128 stands for zero in the data rows.
Each row in the table below has a label, given by one hidden rule.
124|114|126|144|143|166| 97| 81|127|135|123|112|143| 43|135|115| 82|114| 99|114|131|112|111|116|147|169|114|117 qq
120|119|117|145|122|151|107|136|112|142|158| 88|122|174|156|134|128|114|111|120|151|116| 89|116|133|141|119| 92 qq
142|140|136|200|131|138|108|110|123|127|148|139|120|146|104|125|132|138|123|128|123|126|131|144|126|140|134|116 zq
139|156|147|161|135|124|120|137|136|134|159|162|140|164| 45|171|139|120|100|153|120|142|125|129|121|110|138|119 rq
 91|155|110|155|116|105|120|163|131|137| 68|133|159| 81|150| 94|147|124|129|135|134|122|132|145|126| 86|119| 98 zq
103|141|130|182|126|141|117|123|134|128|158|122|115|106|160| 95|105|111|152|147|156|121|123|144|123| 97|124|142 zq
138|103|141|149|109|170|145| 88|107|136|124|104|111| 53|195|208| 39|112|105|104|117|131|124|117|159|145|136| 24 qq
178|  0|145|154|173| 90|154| 74|113| 99|204|125| 93|211| 21|122|138|154|122|122|110|148|168|104|138|225|156|170 rq
104|119| 81|194| 98|173| 86|129|121|178|139| 57|132|107|230|159| 53| 96| 72|127|174|120| 63|100|130|141|106|130 qq
 78|213|126|204|127|117| 63|205|140|137| 82|158|157|168|210| 77|227|115|135|212|210|113| 94|161|119| 27|129|202 zq
176| 93|124|  4|124|137|196| 70| 75|110|148| 68| 97| 67| 67|155| 81|164|174| 78| 41|105|185|100|125|235|127| 92 rq
112|176|146|133|127|127|126|146|134|139|135|120|137|156|110|159|105| 99|129|149|151|128|129|137|130| 92|126| 81 zq
130|243|144| 39|139| 98|164|153|143|112| 84|196|151|173|117|101|187|139|169|132|108|147|154|140|141| 62|135|116 zq
129| 71|116| 88|132|123|116|107|115|125|149|149| 94| 69|130|125|113|138|150|152|146|119|122|135|119| 89|123|153 zq
139|125|110| 73|114|141|172| 75| 64|128|126| 65| 94| 82|157| 79|172|164|177|127| 92|104|195|124|100|203|125|170 rq
127|148| 92|176|112|140| 90|154|122|150|102|116|134| 66|255|107|119| 97|116|144|174|118| 95|131|107| 32| 92|174 zq
107|232|178|145|135|126|137|203|177|106| 88|215|184|206| 15|217|168|103|109| 89|147|179|108|162|155|  7|143| 52 zq
122|181|117| 91|148|104|148|127|145|112|134|149|130|197| 95| 58|107|130|135|141|130|126|131|125|112|154|139|155 zq
143|150|162|121|122| 90|137|134|138|135|102|153|136| 98|169|221|158|133|129|111|105|165|140|120|149|132|127| 83 qq
167| 10| 97| 70|143| 99|152| 69|102|107|162| 73| 45| 92|142| 73|142|158|149|145| 99| 92|149|110| 98|173|128|234 rq
134| 93|105| 90|106|159|145| 74| 87|130|131|117|102| 26|152| 46|140|163|156|133|116|104|149|120|111|116|121|189 rq
150|126|133|109|162| 70|129|112|149|110|142|149|105|161| 12| 82|175|151|153|155|112|122|143|150|113| 93|131|193 zq
128|100|147| 90|136|112|131|177|149|122|114|143|128|173|121|149|150|118|120|126|138|146|146|125|137|137|143| 80 qq
141|246|179| 64|123|120|104|182|166|116| 65|192|177|193| 35|254|105|104|113|107|112|190|145|168|169| 36|145| 43 qq
 95|152|128|168|131| 72|113|182|169|124|104|154|144|213|145|112|155|119|132|146|155|132|115|151|121| 45|146|132 zq
187| 21|141| 98|153|103|144|132|141|107|139|138| 98|217| 59| 78|137|152|134|116|124|128|141|130|133|166|165|150 rq
108|191|112|168|106|140| 76|159|138|154|134| 93|131|103|223|157| 92|129|138|152|161|134|109|131|126|146|116|127 zq
164|134|157|236| 84|234|147| 66| 93|170|114| 40|135| 49|183|255|  0| 92| 84| 59|136|139| 90| 78|160|206| 96|  0 qq
138| 51|122|204|144|147| 95|135|116|116|166| 96|127|135|136|108| 87|127|100|127|132|110|122|119|117|144|148| 96 rq
106| 95| 81|226|118|176| 96| 90|118|160|156| 54|134| 43|241|148|108|116| 88|124|174| 62| 64| 92|131|120|117|114 qq
131| 97|145|108|117| 92|161|123|106|133|108|120|123|120|117|120| 87|132|125|136|113|160|166|141|140|168|131|126 zq
115|123|123| 72|141| 97|119|141|137|116|132|129|119|128| 89| 57|165|159|154|126|156|119|173|125|112|125|132|135 zq
108|142|100|  5|140| 93|129|155|140|100|129|180|138|165|113| 38|239|148|168|165|111|122|186|164| 95| 23|146|181 zq
 79|206|115|123| 93|124|122|114| 96|135| 86|111|160| 44|169|147|116|104|121|131|144|138|107|128|140| 50|103| 74 qq
167|239|201|  0|103|128|199|105|129|109| 75|172|162|103| 75|185| 63|146|130| 58|  5|205|182|140|161| 78|140|  9 qq
133| 87|111|165|153| 87|115|135|166|121|116|155|140|171|100| 53|172|131|148|140|136|114|127|120|118|117|126|167 rq
145|  0|138|136|144|142|145| 97|120|132|177| 99| 91|145|107|139| 95|135|124| 98|129|131|170|112|138|235|137| 84 rq
141|119|138|165|155|119|131|116|135|109|135|134|134|213|  0|144|158|117|122|161|129|137|135|144|121|121|154|108 zq
156| 31|115| 82|169| 70|131|148|135| 87|177|127|103|194| 95|  0|160|151|155|137| 89|118|149|134|105|179|154|187 rq
151|144|162| 64|132| 89|129|105|140|120|119|178|127|158| 42| 77|144|148|121|142|108|141|173|149|140| 99|150|140 zq
114|167|108| 85|111|139|135|108|118|153|135|123|101|  0|194| 91|105|140|138|144|122|122|123|105|124|142|130|167 qq
170|100|145| 41|174| 65|170|139|140| 92|157|186|104|179|  0|102|167|162|158|107| 86|174|192|149|131|188|167|150 rq
122| 70|118|138|157|109|126|128|128|109|158|158| 91|140| 93|144|134|140|113|154|132|115|142|133|120|133|115|137 zq
 91|116|111|140|122|178|110|117| 96|151|128| 72|138| 60|230| 79|107|130|140|129|185|105| 93|133|111|161| 95| 97 zq
 77|159|111|255|116|160| 91|181|152|140|147|143|159|226|158|228| 94| 75| 81|169|204|117| 64|133|151| 25|113|117 qq
103| 95|125|107| 98|180|150|115|109|150|115|111|120| 75|208|197| 73|129|127|114|135|121|142|108|138|164|110| 79 qq
141|108| 91| 27|142| 82|132|146| 97| 95|161|140| 91| 82|115|  0|205|191|177|135|115|100|162|140| 79|180|125|255 zq
172|202|156| 49|144|105|141|150|144| 95| 99|198|129|197|  0| 95|151|158|158|115| 79|186|214|139|125|122|151|168 rq
104|152|111|182|114|107|111|144|136|145|124|136|152|167|157|142| 98|104|112|164|158|117|112|132|128| 88|114|169 zq
113|118|167|157|134|120|119|192|133|116|140|194|157|217| 29|123|145|133|110|146|122|158|109|123|157| 84|126|107 qq
194| 75|156| 22|150| 82|206|114|123| 89|163|133|103| 94|  0| 79|150|171|153|109| 63|143|192|122|126|248|156|127 rq
152| 77|115|137|136|115|111|107|119|138|192| 67|114|100|142| 58|143|132|140|163|168| 84|116|129|116|197|131|163 rq
119|188|136| 22|132|133|128|116|128|117| 97|173|130|113|148| 83|163|156|143|137|100|136|154|140|102| 74|131|144 zq
134| 77|147|158|150|165|113|125|137|128|144|133|130|158| 75|225| 80|121| 92|107|126|110|138|131|156|171|134| 87 qq
124|229|119| 57|123|101|170|165|131|114| 84|162|140|118|117|104|149|143|153|146| 96|156|112|142|124| 56|131|145 zq
165| 72|128|156|119|154|147|113|124|136|117|136|123| 71|140|193| 53| 99|124|119|105|134|123|107|136|174|118| 99 rq
143| 16|109|170|145|113|118| 93|104|105|183|103| 79|116|169| 72|143|131|138|145|141| 90|123|105|120|175|132|171 rq
162|128|164| 48|146|106|172|159|148|100|115|167|116|132| 22|148|151|155|129| 95| 47|175|176|162|137|136|158|127 zq
163|140|135| 62| 83|166|151|123| 80|150|146|117|121| 35|190|209| 70|137|116| 63| 64|133|146|134|129|131|119| 39 rq
 74| 99|120|208|111|202| 60|112|121|151|115| 73|128| 82|216|232| 80| 78| 82|119|143| 97| 53| 81|130|183| 88|105 qq
152| 72|114|151|132|171|143|104|101|125|142|134|118|152|145|208| 93|141|115| 94|112|135|160| 98|138|165|125| 81 rq
150|125|106|145|129|156|135| 61| 76|127|176| 67| 78| 70|190|103|124|144|138|101|108| 99|129| 88|105|190|125|153 rq
117|165|105| 99|111|173|118| 81|110|140|169|113|106| 66|149|147| 95|117|145| 97|143|116|127|126|110|149|119|189 zq
117|143|117|197|137|149|123|139|151|123|119|132|157|153| 80|169|114|119| 96|139|121|158| 93|145|161| 87|135| 81 qq
132| 58|129|249|105|201| 97| 80|109|153|107|103|110|114|184|167| 59| 93| 83|120|174|102| 73|103|131|147|105| 28 qq
 95|211|127|171|121| 98|123|144|148|127| 89|129|159|167|149|195| 99|127| 98|125|157|132|133|131|141| 27|131|106 qq
 85|151|140|178| 88|165|136|107|122|138|105| 73|147| 66|190|186| 82| 91| 93|108|106|140| 99|118|136|137|113| 61 qq
121|105|112|223|117|165|126|116|103|155|139| 81|109| 61|222|159| 83|120|121|108|116| 95|108|112|127|161|113|106 qq
120|173|128| 49|116|128|147|118|114|140|114|140|129| 56|152|117|109|139|138|111| 81|142|146|111|108|135|119| 97 rq
194| 56|127| 99|139|139|154| 87|117|116|156|162|108|157| 68|165|103|133|122| 96|119|132|165|115|135|229|135|103 rq
135|145|113|102|114|189|147| 60| 90|140|148| 54| 86|  0|245| 83| 87|140|114|130|129|108|135|109|105|250|117|181 rq
 67|255|116|185|106|146|117|184|154|143| 74|173|182| 54|201|105|140|116|112|160|183|113| 55|138|141|  3|127|113 qq
110| 52| 92|253|152|133|102|128|126|137|157|112|134|166|148|129|100|123|102|152|187| 87| 66|119|143|151|108|171 qq
132|152|149|173|106|148|118|145|146|135|110|120|153|152|172|186| 77|101| 86| 85|125|151|103|135|153|131|115| 81 qq
122|108| 92|125|128|123|150|122| 96|121|186|109| 95| 35|167| 26|178|139|144|153|152| 65|136|117|112|177|129|234 rq
113|145|113|176|127|120|111|141|137|142|122|145|144|201|158|157|124|106|109|122|160|147|112|133|143| 69|128|105 qq
134| 90|128|135|105|162|115|105|125|147|127| 90|151|106|179|118|100|115|123|157|102|126|102|121|122| 57|110|119 rq
Which label does each new row get?
127|111| 92|171| 87|192|127| 58| 89|146|151| 63| 97| 33|255|145| 74|138|139|118|121| 74| 90| 88|112|218| 87|126: rq
121|112|106|169|148| 94|123|125|139|128|131|168|131|146|158| 56|142|135|129|168|141| 92|128|132|124|149|135|146: zq
120|169|132|103|128| 90|133|112|132|118|122|157|128|103| 95|129|119|150|156|114|126|158|143|134|113| 80|144|154: zq
107|124| 99|255|124|188| 94| 91|112|141|128| 64|125| 99|229|173| 75|104|110|108|164|102| 69| 98|134|132|100| 91: qq
109|123|110|228| 97|215| 98|110|115|158|126|114|141| 76|255|210| 64| 81|104|125|152|118| 50| 97|138|142|106| 83: qq
114|241|147|160|100|170|124|136|134|159| 80|139|177|159|156|208|104|108| 94| 80|123|155| 92|127|165|  0|119| 34: qq
139|216|150| 93|118|143|123|142|127|123|118|111|158|169|148|140|128| 96|113|137|115|145|128|122|145| 93|136| 64: qq
146| 53|150| 67|163|108|154|102|117|109|120|132|120|168| 55| 90|153|136|156|124| 81|141|143|161|147|209|132|163: zq
 97| 62| 52|234|129|153| 68|123|128|142|162|107|120| 93|205| 84|149|126|132|195|192| 48| 72|132|112|116|113|181: zq
127|186|200| 72|145| 92|157|141|158|102| 92|210|150|255|  0|247|163|113|119| 97|124|220|134|147|157| 48|148| 31: qq
126|163|141|171|120|162|123|148|113|139|102| 75|125| 81|173|149| 93|145|127|119|149|125|130|130|113| 86|122| 89: zq
130| 64| 82|160|134|140|121| 93|109|131|170| 61|117| 91|215|154| 78|142|140|129|146|126|112|107| 96|155| 94|162: rq
102|189|123|189|105|141|101|159|124|135|110|150|151|158|179|140|103|109|112|163|139|102| 70|143|129| 63|101|154: zq
154| 19| 91|161|158|133|135| 94| 94|127|198| 61| 77|156|164| 87|116|141|127|108|110| 89|139| 96|119|243|106|122: rq
152| 76|176|147|151|146|151|138|138|125|130|152|138|228| 16|219| 81|120| 90| 97|115|168|136|131|148|144|149| 40: qq
116|113| 93| 76|136|121|103|138|114|125|167|166| 85| 74|170| 35|188|139|158|181|143| 84|139|123|105|120|118|207: zq
111|156|129| 47|105| 98|147|162|113|128|105|131|153| 96|139|109|131|147|174|131| 90|107|149|129|114| 87|129|167: zq
130|170|185| 84|128|133|160|173|168|129| 92|175|182|238| 66|192|139|123|131| 72| 82|205|164|164|135| 70|143| 93: zq
104|147| 97|175|128|116| 94|138|142|144|139| 84|134|206|103| 81|183|126|124|154|181|120|114|130|130| 70|127|166: zq
115| 98|107| 97|138|131| 75|134|141|128|126|125|144|144|177|144|169|142|130|172|152|109| 93|105|127| 41|118|187: qq
 88|131|134|131|130|120| 87|145|151|124|117|147|145| 92|153| 49|126|130|143|141|163|114|117|151|128| 10|124|182: zq
113|136|100|169| 97|176| 95|127|107|150|101| 87|152| 54|227|113|122|107|120|140|188|116| 89|116|131| 48|103|117: qq
136|192|143| 96|129| 91|162|163|162|114| 87|121|161|168|120|158|183|129|140|108|127|161|145|156|143|102|136|119: zq
156|104|141|125|128|135|117|110|115|108|124|138|128|206| 19|212|140|127|116| 95|102|147|175|107|142|208|153|108: rq
172| 49|136|119|136|135|168| 88|130|120|181|146|107| 90| 94|142| 98|142|103| 78|119|128|168|109|137|255|108|115: rq
 89|160|112|114|136|108|110|166|168|128|141|124|139|203| 93| 94|200|150|126|183|173|120|119|145|107| 47|137|195: zq
 98|151|147|187|153| 69| 94|175|173|129|138|180|129|219|119|160|209|115|125|174|156|157| 87|144|135| 80|146|121: zq
149| 87|135|164|136|156|111|107|116|136|142| 29|126| 31|172|193| 62|105|100|100|137|131|131|109|139|140|121|146: rq
 84|120|117|197|139| 75| 88|179|163|150|107|163|144|225|130|122|170|129|101|150|165|104| 90|138|123| 24|126| 91: zq
168| 66|110| 62|187| 49|146|103|113|110|198|166| 68|178|107| 20|183|178|170|147| 94|105|179|129| 91|214|163|242: rq
171| 67|180|103|147|121|176| 97|168| 97|153|175|129|250| 17|250|101|124|111| 61|104|187|167|130|171|186|156| 84: qq
145| 23|108|117|169| 75|129|134|146|125|157|142| 96|138| 40| 67|199|130|157|160| 91|119|141|104|108|144|137|224: rq
123| 39|111|144|167| 56|121|181|171| 89|141|171|110|219| 46| 48|223|161|145|181|136|147|149|148|118| 93|160|188: zq
126|129|115|164|114|174| 79|119|101|153|110| 71|107|  0|190| 94|130|121|132|148|154|112| 72| 90| 96|166| 98|157: rq
136| 97|137| 88|150| 60|126|153|152|117|122|209|132|227| 31| 96|192|137|144|126|118|129|186|156|121|126|157|145: zq
140| 43| 91|118|113|143|143| 82| 83|129|177| 73| 82| 44|150| 33|147|139|142| 99|131| 97|111| 86|106|185|132|186: rq
170|115|172|105|147|137|154|113|152|121|142|174|140|255| 17|160|110|104|110|106| 93|160|167|137|179|167|133| 44: qq
128| 65|124|110|149|105|146|146|107|124|150|114|112|121| 71|108|163|139|137|134|103|125|132|135|113|164|143|154: zq
The hidden rule looks at only part of the columns. Which column or columns, counting from 0, in order?
0 23 24
A new table starts here. A hidden rule labels the rows of this table. It goes by one to three of the table's principal directions, not those with the most spread.
133|120|121|140|177| 66|209|128|135|131|169| 93|114|115|122| 89|167|150|182|111|121| 96|110|111|126|146|134|115 1
129|113|120|119|126|123|126|103|114|143|144|167|109|119|132|146|102|127|118|152| 96|118|124|150|116|145|153|158 1
140|104| 84|102|114|124| 75|167| 92|157| 94|130| 90|175|175|155|132|171| 96|123|130|119|161|135|103| 75|197| 84 0
127|151|150|155|137|119|138|128|138|112|125|119|160| 89|102| 82|153|151|129|119|148|161|152|103|127|131| 48|128 1
136| 86|110|119|178| 81|165|123|165|147|126|125|100| 91|159|127|152|164|141|132|146|118| 68|121|134| 93|138| 87 1
140| 80|123|119|157| 60|170|189|179|149| 87| 79| 92|125|173|120|184|165|168| 87|189|110| 70|112|141|103|131| 44 2
115|168|152|131|  0|193| 52|149|102| 92|118|123|154|194| 78|121|102| 84|116|166|121|187|169|142|136|154| 86|182 1
154| 93|126|111|139|120|137|133|180|134|116|138|106| 78|155|171|137|132|123|125|181|138|108|126|171|111|109| 51 1
118|148|162|149|160|241|139| 61|200|101|144|188|208| 75| 62|121|105| 39|115|166|165|206| 66|103|187|113| 24|123 0
113|135|158|121|121|140| 88|113|136|141| 88|156|135|142|125|117| 89|160|108|104|127|124|140|117|101|129| 90|180 2
123|117|116|144|125|140|138|134|119|123|141|139|137|145|114|113|135| 94|135|151|122|150| 99|135|129|127|135|121 2
124|146|138|150|153|108|189|113|135|104|170| 93|144|102|107|108|149| 99|165|126|116|112|109|125|143|161|122|141 2
132|163|120|138|105|160|152|146|116| 95|167| 73|150|164| 90|113|160| 83|160|133|130|140|154|113|160|141|136|109 2
149|121|117|102| 26|126| 85|170| 92|126|137|118| 85|195|135|171|108|116|134|141|123|126|182|159|138|152|168|109 1
137| 69|110|103| 95|138| 91|153|139|140| 99|153| 83|175|189|217| 80| 72|110|129|153|106| 60|175|148|107|208| 69 2
159|104| 66| 92|186| 53|212|167|117|176|179| 76| 79|162|170|146|185|153|201|115|118| 58|111|131|129| 81|241| 22 0
155| 87| 83|118| 97| 55|185|184|103|127|181| 67| 57|199|144|127|169|134|196|124|125| 93|127|136|144|144|207| 56 1
132|173|123|135|110|181|158| 94|122| 92|202|108|161|135| 63|110|139| 78|154|171|105|158|152|113|167|146|112|143 1
133|104|119|135|196| 66|186|146|137|148|129|102|108|134|158|111|152|157|163| 74|142| 77|103|111|115|117|153| 83 2
128| 96| 98|133|113| 89|155|164| 95|130|149|101| 88|203|142|118|139|115|164|124|110| 99|100|143|115|140|201|112 1
110|109|174|137| 90|126| 80|114|170|115| 66|157|127| 77|128|113|106|163| 88|138|152|171|100|127|124|150| 39|194 1
131|178|128|131|153|156|146| 75|123|117|174|133|164| 55| 84|108|149|141|119|166| 95|151|182|111|137|137| 92|169 1
123|158|155|140| 78|172|122|109|143| 92|142|126|155| 90| 67|100|143|110|124|171|125|189|155|116|157|178| 53|186 1
115|165|155|163|162|130|197| 98|132| 93|177|100|168|101| 84| 98|137| 72|165|117|108|110|116|120|144|188|106|170 2
143| 20| 98|115|159|  3|143|193|140|173| 68|125| 31|134|237|159|141|195|131| 80|164| 69| 56|154| 99|107|205| 50 0
121|148|154|147|113|129| 99|113|120|108|112|138|143| 92|114|107|118|157| 96|120|129|148|175|118|116|152| 70|173 0
149|124| 91|115| 71|159| 94|156| 95|116|147|117|105|184|119|138|140|130|119|149|133|158|188|121|147|114|157| 84 1
129|106|135|132|117|145|106|162|157|139| 84|146|137|143|126|110|143|131|125|123|178|175|104|113|135| 97| 79| 80 1
124|175|141|126|132| 79|192|131|123|125|167| 62|142| 91|107|105|176|130|185|138| 88| 94|136|138|126|172|137|174 1
135| 79|105|113|100| 75|116|168|109|142|110|113| 65|183|176|148|120|155|134|112|128| 94|111|148|110|126|194|106 0
131| 63|123|115|170| 55|127|159|151|177| 68|149| 80|126|197|137|124|192|123| 83|158| 91| 79|132| 95| 96|147| 86 2
138| 90|112|116|174| 81|139|129|133|163|116|150| 96|113|174|147|122|167|123|108|133| 93|108|135|108|101|160| 92 0
154| 89|112| 96|129| 96|101|153|150|169| 93|154| 91|107|177|166|133|183|111|123|166|133|133|134|127| 78|129| 52 1
119|213|159|146|211|163|203| 48|156|117|197|125|217| 43| 48| 72|152|117|162|140|102|139|151| 86|143|133| 40|173 0
117|116|121|143|159|106|150|127|125|130|130|123|129|135|140|113|131|121|139|125|120|114| 81|133|113|114|148|127 0
128| 76|124|109|208| 37|151|121|148|187| 97|156| 85|113|206|150|101|192|134| 78|131| 50| 64|141| 82| 85|170|101 2
127|153|114|129|190|170|192|110|146|126|171|110|169|110|110|143|155| 48|162|144|118|114| 80|129|162|116|169| 98 2
117|176|121|135|176|169|173| 91|113|127|181|123|174|135| 81|101|138| 91|154|139| 86|117|135|112|127|130|143|157 0
108|136|134|153|112|148|177|116|136| 82|165| 85|141|135| 84| 97|152| 64|164|162|105|142| 73|129|158|183|134|183 1
140|101|118|111|117|114| 80|129|111|143|110|157| 90|171|169|164| 75|162| 98| 96|138|101|154|133|110| 99|154| 99 2
145|115|106|114|165|112|157|113|138|152|156|147|118|114|130|127|138|155|142|135|130|126|128|117|131| 95|130| 84 1
119|120|127|111|128|159| 87|105|121|139|108|163|120|148|146|163| 79|122| 94|125|112|109|122|140|115|118|162|158 2
135|115|156|132| 48|149| 66|188|145| 93| 66| 95|109|180|133|132|123|138|109| 77|199|157|175|103|154|149| 78| 97 2
122|114|110|118|197|100|144|123|122|177|112|157|126|107|155|119|139|165|125|123|107|101|103|131| 87| 92|162|127 1
118|158|143|145|129|140| 98|116|116|125|112|146|164|104|112|100|125|150|101|132|125|158|159|119|104|111| 75|154 1
119| 67|103|113|145|103| 72|128|100|181| 78|205| 86|166|191|155| 72|167| 81|122|111|103| 90|158| 67| 81|188|131 1
133|139|148|159|110|135|148|114|141| 72|160|100|138|118|103|121|123| 94|136|116|152|142|138|114|167|163| 83|119 2
135| 92|111|125| 59|105| 79|210|103|123| 75| 93| 80|193|161|127|151|159|115|108|157|139|156|130|118|130|156| 94 1
136|157|128|127|140| 60|151|136| 93|133|146| 85|115| 99|140|114|155|188|143|102| 99| 82|199|127| 99|154|143|151 0
132| 98|134|126| 83|186| 42|135|164|113| 71|164|125|164|134|137| 89|143| 74|123|200|196|121|102|150| 68| 59| 79 2
121|155|152|145| 87|190|105|151|138| 84|110| 94|157|164| 94|116|133| 85|124|105|162|158|157|102|160|155| 89|130 2
127|150|128|131|103|128|117|141| 93|119|134|111|130|140|126|138|128|115|124|125|106|113|169|143|119|155|155|149 2
133|239|155|124|205|143|228| 63|147|114|216| 67|199| 41| 52| 88|178|134|188|116| 91| 96|208| 79|156|164| 78|174 2
124| 73|107|116| 65|122| 34|164| 96|144| 65|167| 76|190|176|153| 88|163| 73|134|134|142|126|154| 93|101|165|127 2
129|134|151|152|198|160|159| 99|194|126|124|158|183| 75| 90| 77|148|135|133|116|185|184|100| 72|153| 86| 11| 81 0
117|128|151|144|177|147|167| 69|176|127|151|172|166| 72| 93|103|115|104|138|153|131|156| 63|117|143|124| 60|150 1
118|153|151|145|147|120|140|100|129|122|133|142|161| 57|118|122|128|117|117|147|108|133|121|145|118|149| 97|174 1
126|148|143|104|131|143| 95|108|145|140|102|136|133|104|137|146|110|164|104|118|131|120|155|119|123|111|108|152 2
108|187|153|131|201|137|144| 73|122|140|139|134|181| 97|116|115|104|138|125| 98| 92| 84|146|115| 96|115|115|185 2
114|132|143|160|189|144|154| 68|148|118|142|173|168| 51|105|102|120|114|107|150|118|153| 90|120|127|130| 76|163 1
135|150|112|114|203|111|176|114|140|159|151|114|146|104|126|107|164|165|157|118|122|106|130|102|119| 81|134| 97 0
126|103|126|127|163| 84|151|124|148|153|117|143|118| 84|149|121|143|157|134|138|129|124| 80|137|113|112|122|123 1
126| 87|115|103|150| 40|146|148|123|176|105|125| 74|129|189|147|128|176|147|113|105| 62| 82|160| 87|125|198|136 0
110|101|122|128|146|184| 73|106|132|155| 85|214|148|141|137|137| 83|110| 77|153|130|164| 75|138|104| 75|122|135 1
125|109|149|127|170| 82|126|127|147|147| 86|139|114| 93|176|146|108|163|112| 80|145| 86|110|133|106|123|125|126 2
146| 72|109|105|124| 95|122|185|162|152| 82|111| 80|155|174|142|155|167|139|104|185|129| 96|118|140| 88|144| 41 0
151|174|109|111|158| 96|218|101|126|122|224| 64|126| 89| 90|107|187|153|193|145| 92| 99|182|104|156|150|143|124 1
Here are more rows. What is the label of each one?
152| 76|147|119| 67|140| 74|181|196|121| 55|137| 98|127|139|132|142|169|105|108|236|202|134| 94|173|107| 28| 41 -> 1
161| 81| 82| 99|129| 21|133|191|103|153|114| 71| 38|153|212|159|161|222|138| 82|145| 64|167|132|111|100|216| 44 -> 0
127|129|116|134|113|152|126|151|126|115|125|107|134|147|114|115|157|110|131|143|135|155|125|120|141|125|134|116 -> 1
141|138| 75| 96|153| 98|157|133| 86|152|174| 90|101|151|162|165|146|134|151|140| 81| 66|142|150|117| 96|250|100 -> 0
101|130|169|136|231|151|147| 60|196|158| 95|197|187| 46|126|118| 97|118|113|122|139|132| 31|119|115| 89| 59|160 -> 2
121|181|130|130|150|157|156| 83|116|112|173|113|164| 74| 94|127|143|102|131|164| 79|123|153|132|137|156|139|189 -> 1
134|139|126|116| 31|132| 83|174|109| 99|113| 76|106|156|133|151|143|123|122|146|134|145|169|145|146|150|146|134 -> 1
123| 77|106|117|166|108| 95|131|131|171| 75|182|107|109|191|161|109|151| 85|134|132|119| 68|156| 94| 73|171|106 -> 1
133|112|108|114| 81|141| 87|153|101|133|122|133|102|203|143|153|102|117|120|130|127|124|137|143|122|109|174|105 -> 2
134|175|137|133|135|112|141|123|130|116|140| 90|155| 67|110|103|172|166|133|135|128|144|181|110|132|125| 82|136 -> 1
130| 81|126|126|202| 79|165|123|174|162|104|151|113| 82|171|136|134|151|135|108|157|107| 50|129|122| 93|126| 81 -> 0
126|139|136|133| 77|107|110|161|104|102|118| 76|108|165|132|123|133|140|133|105|128|112|167|128|124|161|138|148 -> 2
129| 85|128|124|191|113|121|132|153|163| 82|173|120|117|184|162|100|131|105| 85|162| 99| 75|135|113| 84|145| 71 -> 2
147|133|106|132| 76| 98|145|131| 99| 89|188| 83| 99|120|127|151|143|111|141|164|109|127|157|153|157|157|163|115 -> 1
111|144|140|149|101|152|142| 80| 99| 98|178|152|140|126| 84|120| 93| 73|129|168| 70|130|125|152|128|200|134|222 -> 1
109|130|141|158|255|106|184| 67|159|151|125|168|175| 38|142|101|126|143|117| 99|125|101| 65|110|100| 90| 98|133 -> 2
111|184|153|151| 69|228|113| 92|110| 70|172|131|182|157| 47|117| 98| 32|125|165|100|171|155|128|161|186| 93|200 -> 2
132|123|145|127|100|134|136|144|183|103|106| 90|127| 79|114|115|176|136|135|147|170|173|110|110|172|144| 70|123 -> 1
113|173|152|140| 24|190| 16|138| 84| 89| 89|132|157|162|101|122| 94|129| 65|144|123|184|213|132|112|139| 79|195 -> 0
122|147|144|167|163| 99|165|126|125|107|140|105|155| 93|108| 76|158|141|139|106|135|134|142|105|120|146| 77|134 -> 0
112|163|157|147|130|129|125| 93|108|115|136|144|158| 82|109|119|109|118|111|136| 91|123|148|144|107|170|102|208 -> 0
150|111|135|129|103| 87|126|153|129|126|119|123| 97|100|138|129|145|168|124|109|153|134|180|123|135|159| 99|102 -> 1
115|154|111|128|117|192|138| 87|105|118|179|150|158|129| 80|129|123| 59|130|203| 68|153|109|149|138|145|162|187 -> 1
139|108|124|117|126| 94|146|158|143|143|121|113|107|133|148|139|145|135|152|116|147|115|110|134|135|123|140| 85 -> 0
132|139|125|116| 72|114|112|172|112|119|122| 77|111|171|135|136|145|131|145|122|131|120|153|137|132|136|153|120 -> 2
129|118|120|118|  0|156| 52|197| 78|105|108|104| 91|255|123|147|104| 95|124|134|129|146|170|152|130|159|169|131 -> 2
127|118|100| 95|180| 59|121|151| 87|191| 95|125| 93|133|203|160|129|192|119| 94| 88| 42|139|156| 63| 95|233|131 -> 2
129|128|119|142| 94|202| 67| 84|105|109|144|204|146|138| 93|128| 79|110| 71|174|120|196|160|126|132|113| 88|144 -> 1
129| 85|120|147|158| 46|159|150|118|139|120|121| 90|130|162|103|141|171|142| 95|133| 97|105|128| 99|136|143|110 -> 1
114|123|115|151|101| 64|119|147| 42|120|143|111| 95|193|152|117|100|137|129|108| 71| 73|152|163| 70|165|203|179 -> 0
123|117|112|107|163|105|101|102| 98|174|114|180|113|111|171|161| 90|162| 93|134| 85| 88|126|159| 78|100|184|157 -> 0
122|169|121|116| 84|191|102|119| 89|130|161|140|152|203| 80|119|104| 95|139|152| 90|141|174|127|121|129|142|163 -> 0
